rotation steps, each row followed by its count of steps
The counts run from 0 to 897.
-.05, -.38, .00, -.24, -.14, -.14, .02, .03, .02, -.15, -.32, .13, .04, .00, -.32, -.07, -.09, -.34, .03, -.07, .18, .10, .22, .03, -.26, .00, .01, .07, .15, .00, -.15, -.25, -.07, .16, .07, -.04, -.17, -.11, -.19, .12, .03, .04, -.03, -.09, -.05	819
-.15, .17, .07, -.05, .02, -.04, -.08, .15, -.02, .18, .14, -.08, -.19, .18, -.29, -.06, .13, -.23, -.06, -.01, -.13, -.01, .06, -.09, -.15, -.07, -.11, -.19, .13, -.28, .19, -.26, -.11, .14, -.19, -.19, -.07, -.11, .12, -.23, .28, .22, -.17, -.15, .00	32
-.24, .16, -.17, .28, .17, .15, -.04, .25, -.16, .00, -.01, .19, -.13, .13, -.01, .31, -.16, .03, -.17, -.11, .15, -.10, .11, -.11, .19, .01, .00, -.21, -.08, .19, -.01, -.07, .07, -.04, -.15, -.01, .03, .30, .20, .03, .07, .35, .12, .14, .14	233
.11, -.09, .21, -.10, .09, .00, -.02, .26, -.08, .12, -.23, .19, -.14, .22, -.03, .13, .21, .12, .30, .20, -.24, -.01, .25, .18, .02, .16, .14, .25, .11, .04, .14, -.18, -.08, -.18, .03, .14, .00, -.24, .10, .14, .12, -.08, -.25, .07, .13	471
.13, -.06, .12, -.21, .14, -.02, -.02, .26, -.11, .08, -.19, .18, -.22, .17, .03, .13, .22, .15, .26, .23, -.17, .01, .27, .15, .06, .14, .20, .24, .09, .07, .05, -.13, -.02, -.20, .12, .15, .01, -.24, .14, .07, .12, -.10, -.16, .14, .16	470
-.04, .30, -.10, .00, .03, .03, -.18, .18, -.28, .20, .01, -.13, -.23, .11, .02, .18, .02, .00, -.17, -.11, -.18, -.07, .03, -.01, .03, -.07, .21, .05, .09, -.09, .14, -.11, .11, -.09, .01, -.32, .06, -.22, .44, -.09, .06, .25, -.09, -.04, .14	331
.04, -.26, -.03, -.01, -.09, .20, .42, -.11, .15, -.14, .04, .09, -.11, -.05, .11, -.12, -.24, -.02, .24, -.06, .21, -.05, .30, .08, -.08, -.09, .32, -.09, .03, .05, -.05, -.08, -.02, .19, .09, .03, -.07, -.14, .16, .35, -.05, -.05, .11, -.15, .00	19
.23, -.04, -.03, .31, .22, .05, -.02, .12, .16, .03, -.19, .12, -.09, -.27, -.01, -.23, .02, .25, .28, -.13, .00, .11, -.06, -.21, .00, .24, -.13, -.11, -.04, .13, .01, .04, .01, .12, .26, -.12, .12, .08, .07, .02, .13, -.27, -.06, .24, .06	697
.16, -.18, -.13, -.15, .12, .09, .01, -.12, -.02, .01, -.17, .16, -.04, -.06, -.01, .20, -.12, -.09, .15, .14, .04, .08, .05, -.06, -.10, .11, .31, .13, -.10, .02, -.03, .34, .16, -.33, .06, .46, -.06, -.03, .06, .11, .04, .12, .12, .27, .05	766
-.05, .17, -.08, .01, .02, .01, -.07, .06, -.16, -.16, .38, -.07, -.09, .07, .13, .24, .18, .04, .06, -.03, -.10, -.35, -.08, .05, .17, .12, -.31, -.20, -.03, -.11, .00, -.16, -.03, .02, -.22, -.01, -.03, .32, .15, -.12, .08, .07, .25, -.08, -.15	340
-.16, .14, .09, .04, .01, .01, -.01, .21, -.02, .19, .09, .00, -.12, .22, -.31, -.06, .08, -.23, -.08, -.05, -.14, .03, .10, -.09, -.13, -.08, -.07, -.13, .12, -.23, .21, -.26, -.12, .16, -.13, -.20, -.11, -.19, .13, -.18, .26, .21, -.24, -.19, .04	31
.00, .02, .03, .04, .08, .00, .01, .20, .27, .16, -.10, .10, -.09, -.03, -.20, -.04, .05, -.16, -.21, -.12, .05, .32, .14, -.13, .04, .05, -.15, .19, .15, -.03, .14, -.16, -.06, .13, .26, -.10, -.32, -.31, -.09, -.17, .09, -.33, -.23, .05, .02	306
-.10, .05, -.21, -.06, -.13, .10, -.02, .18, -.03, -.09, .04, -.18, -.07, .07, .00, .17, .02, .10, .18, -.12, -.30, -.25, -.14, -.02, -.32, .06, -.20, .01, .19, .03, -.25, -.22, .14, -.05, -.03, -.18, -.01, .28, .17, .18, .15, .07, .15, -.18, .03	845
.07, -.15, -.01, .04, .03, .07, .25, -.17, .17, -.11, .09, .14, .03, -.20, -.11, -.20, .01, -.13, .06, .03, .32, .17, .42, .02, .18, -.11, -.02, -.09, -.12, -.02, -.01, -.12, -.14, .19, .16, -.02, -.16, -.37, -.03, .04, -.10, -.18, .04, .10, -.22	415
-.11, .16, .16, -.15, .04, -.03, -.13, .15, .04, .02, -.11, .01, .20, .27, -.21, .00, .27, .04, .32, .09, -.14, .02, .26, .20, .05, .04, -.09, .20, .04, -.10, -.26, -.11, -.25, -.10, .16, -.01, .07, -.36, -.06, -.13, .04, -.02, -.05, -.12, .09	169
.11, -.14, -.22, -.30, -.18, -.01, -.11, .31, -.23, -.23, .12, .01, -.22, .11, -.05, .04, .27, .02, -.13, .24, .00, -.08, -.13, -.05, -.22, -.05, -.17, -.25, -.01, .28, .05, -.23, .18, -.05, -.03, .00, .02, .17, .07, -.01, -.06, .18, .03, .08, -.19	241
-.10, -.15, .24, -.07, -.12, -.03, -.20, .16, -.21, .04, -.33, .16, .11, .19, -.23, -.10, -.16, -.13, -.06, .11, .05, .12, -.02, .03, -.11, -.07, .19, .06, -.11, -.01, -.11, .11, -.03, -.10, .04, .13, .10, -.01, -.32, -.17, .01, .35, -.21, -.17, .11	376
.06, .13, -.08, .02, .04, -.04, -.17, .07, -.07, .22, -.17, -.03, -.03, -.14, .01, .26, -.02, -.17, -.24, -.18, -.16, .20, .01, -.02, .13, .12, -.03, .43, .15, -.13, .06, -.12, .04, -.20, .17, -.15, -.26, -.28, .09, .01, .04, -.22, -.09, .10, -.01	609
-.15, -.11, .09, -.01, .07, -.09, .06, -.01, .18, .00, -.24, .02, -.02, .17, -.40, -.24, -.08, -.23, .17, -.23, .05, -.01, .18, -.01, -.34, .02, .13, .01, .14, -.05, .13, -.11, -.08, .30, -.12, -.21, .10, -.05, .11, -.05, .06, .13, -.14, -.21, .15	425
.08, -.14, .25, .09, -.14, .10, -.05, -.21, -.21, -.05, .03, -.09, .01, -.17, .18, -.05, -.15, .30, .20, .19, -.15, -.11, .23, .19, .21, -.33, .13, .07, -.16, -.20, -.33, .00, .01, -.17, .05, -.07, .03, -.05, -.15, .14, -.03, .07, -.13, .02, .06	273
-.12, .23, -.12, -.36, .11, -.21, -.05, -.07, .30, -.06, -.12, -.21, .18, .27, -.17, .05, .24, -.05, .21, .02, .03, .08, .08, .13, -.15, -.05, -.06, .16, .16, .03, -.27, -.04, -.08, -.14, -.08, .07, .23, .03, -.01, .02, .12, .04, .24, .01, .12	565
-.11, .32, .06, -.10, .09, -.07, .19, -.08, .26, .07, .22, -.07, .22, .32, .07, .19, .22, -.05, .01, .10, -.11, .01, .08, .23, .20, .02, -.18, .27, .05, -.09, .09, -.06, -.15, -.16, -.19, .19, -.04, -.03, -.05, .02, .01, -.22, .05, -.16, -.06	60
-.05, .00, .11, -.02, .06, -.05, -.18, -.04, -.08, -.07, -.06, .02, -.02, -.08, -.35, -.09, .02, -.12, .13, -.17, .09, .00, .31, .05, .08, .12, .10, .09, -.03, -.21, -.14, .01, -.06, .15, .24, -.21, -.06, -.49, .14, -.35, -.14, .06, .07, -.09, .04	722
.26, .13, .00, -.25, -.15, -.10, -.19, .14, -.24, -.03, -.10, .00, .17, -.03, -.01, -.18, .11, -.10, -.01, -.04, -.14, .21, -.45, .04, -.10, .27, .06, .08, .01, .04, .14, .06, .11, -.10, .27, -.19, .18, -.13, .00, -.10, -.15, -.03, -.05, -.18, -.23	495
-.02, .00, -.11, .16, .00, .30, .12, .04, .19, .03, .33, -.08, -.24, -.11, .17, .14, -.02, .39, -.10, .15, -.07, -.08, .12, -.07, .08, -.28, -.14, .13, -.12, .05, -.10, .08, .19, -.08, .16, .10, -.26, -.05, .03, -.11, -.12, -.28, .00, .16, .13	855
-.10, -.10, .16, -.15, -.22, .10, .26, -.01, .17, -.04, .05, -.03, .12, .20, .19, -.04, -.05, .19, .29, .15, -.01, -.11, .15, .27, .02, -.19, .13, .08, .04, .03, -.28, -.08, -.10, -.01, .05, .18, .11, .00, -.16, .29, .02, -.09, .01, -.40, .08	572
-.12, .07, .00, .06, -.13, .23, .08, .02, -.12, .08, -.02, .07, -.02, .07, -.09, -.03, -.32, -.09, -.01, -.19, .07, -.01, .07, .01, -.06, .03, .47, .06, -.06, -.11, .01, .21, .08, .06, .25, -.13, .01, -.39, .25, -.13, -.12, .26, .00, -.31, .14	326
.00, .13, -.08, -.24, .08, .12, .21, .14, .21, .01, .06, .16, .02, .20, .04, .06, .09, -.02, .16, .21, .17, .22, .15, .09, .06, .02, .23, .04, -.05, .11, -.09, .17, -.01, -.19, .28, .41, .01, -.37, .07, -.01, .00, -.05, .16, .03, .05	465
-.15, -.04, -.17, .21, .13, .00, -.10, -.01, .05, -.07, -.14, .12, .10, -.13, .06, .37, -.20, -.12, -.26, -.21, .26, .04, .16, -.04, .32, .09, -.16, .16, -.08, .10, -.21, -.02, .00, -.10, .04, .05, -.19, .21, -.09, .12, -.09, -.12, .18, .23, .02	510
.07, -.25, .12, -.18, .03, -.01, -.31, .26, -.14, .03, -.30, .17, -.30, .16, .07, -.02, .05, .20, .00, .16, .10, -.07, .12, .07, -.02, -.02, .32, .02, -.14, .20, -.02, .08, -.09, -.02, .13, .26, .14, -.03, -.05, -.22, -.02, .14, -.09, .08, .27	74
.01, -.08, -.09, -.27, .09, -.17, -.08, -.12, .04, .02, -.29, -.08, .07, .03, -.13, .19, -.06, -.15, .09, .11, -.11, .16, .02, -.03, -.23, -.07, .02, .22, .19, -.04, -.20, -.04, .10, -.36, -.18, .16, -.02, .20, -.08, .31, .26, .15, -.03, .23, .09	263
.33, .07, .10, .09, .12, -.07, -.09, -.19, -.22, .20, .05, .00, -.08, -.13, .31, -.05, .08, .00, -.02, .03, -.11, .02, -.16, -.01, .21, .08, .08, -.20, -.08, -.13, .43, -.02, -.16, -.05, -.25, .02, .15, .22, .08, .14, .18, -.05, -.15, .09, -.23	85
.09, .17, -.07, .45, .06, .16, .00, -.04, -.06, -.04, -.10, .15, .34, -.23, .03, -.09, -.05, .12, .28, -.18, -.05, .11, -.09, -.10, .21, .25, -.19, -.06, -.21, .08, -.09, .09, -.01, -.06, .16, -.18, .19, .14, -.02, .19, -.05, -.10, .04, .07, -.19	393
-.08, .02, .05, -.13, -.17, .00, .21, .08, -.06, -.09, .30, -.04, -.19, .15, .12, -.18, -.12, .04, -.24, .18, .20, .04, .04, .06, .01, -.41, .11, -.37, .06, .05, .10, -.21, .06, .17, -.17, -.14, .04, .11, .03, .12, .06, .24, -.06, -.16, -.06	131
.18, .16, -.08, .44, .11, .12, -.04, -.13, -.12, -.03, -.04, .05, .26, -.28, .13, -.07, -.01, .14, .23, -.15, -.08, .04, -.12, -.08, .27, .19, -.17, -.10, -.22, .06, -.06, .08, -.03, -.09, .14, -.17, .19, .17, .06, .22, -.02, -.07, .05, .13, -.18	392
.03, .15, -.18, .20, -.05, .36, -.04, .16, -.23, .07, .25, -.02, -.10, -.23, -.05, .15, -.04, .08, .18, -.03, -.24, -.06, .06, -.16, -.03, .00, -.10, -.15, -.09, -.18, -.21, .00, .14, -.15, .25, -.13, -.19, -.21, .24, .01, .16, .15, .07, .10, -.10	441
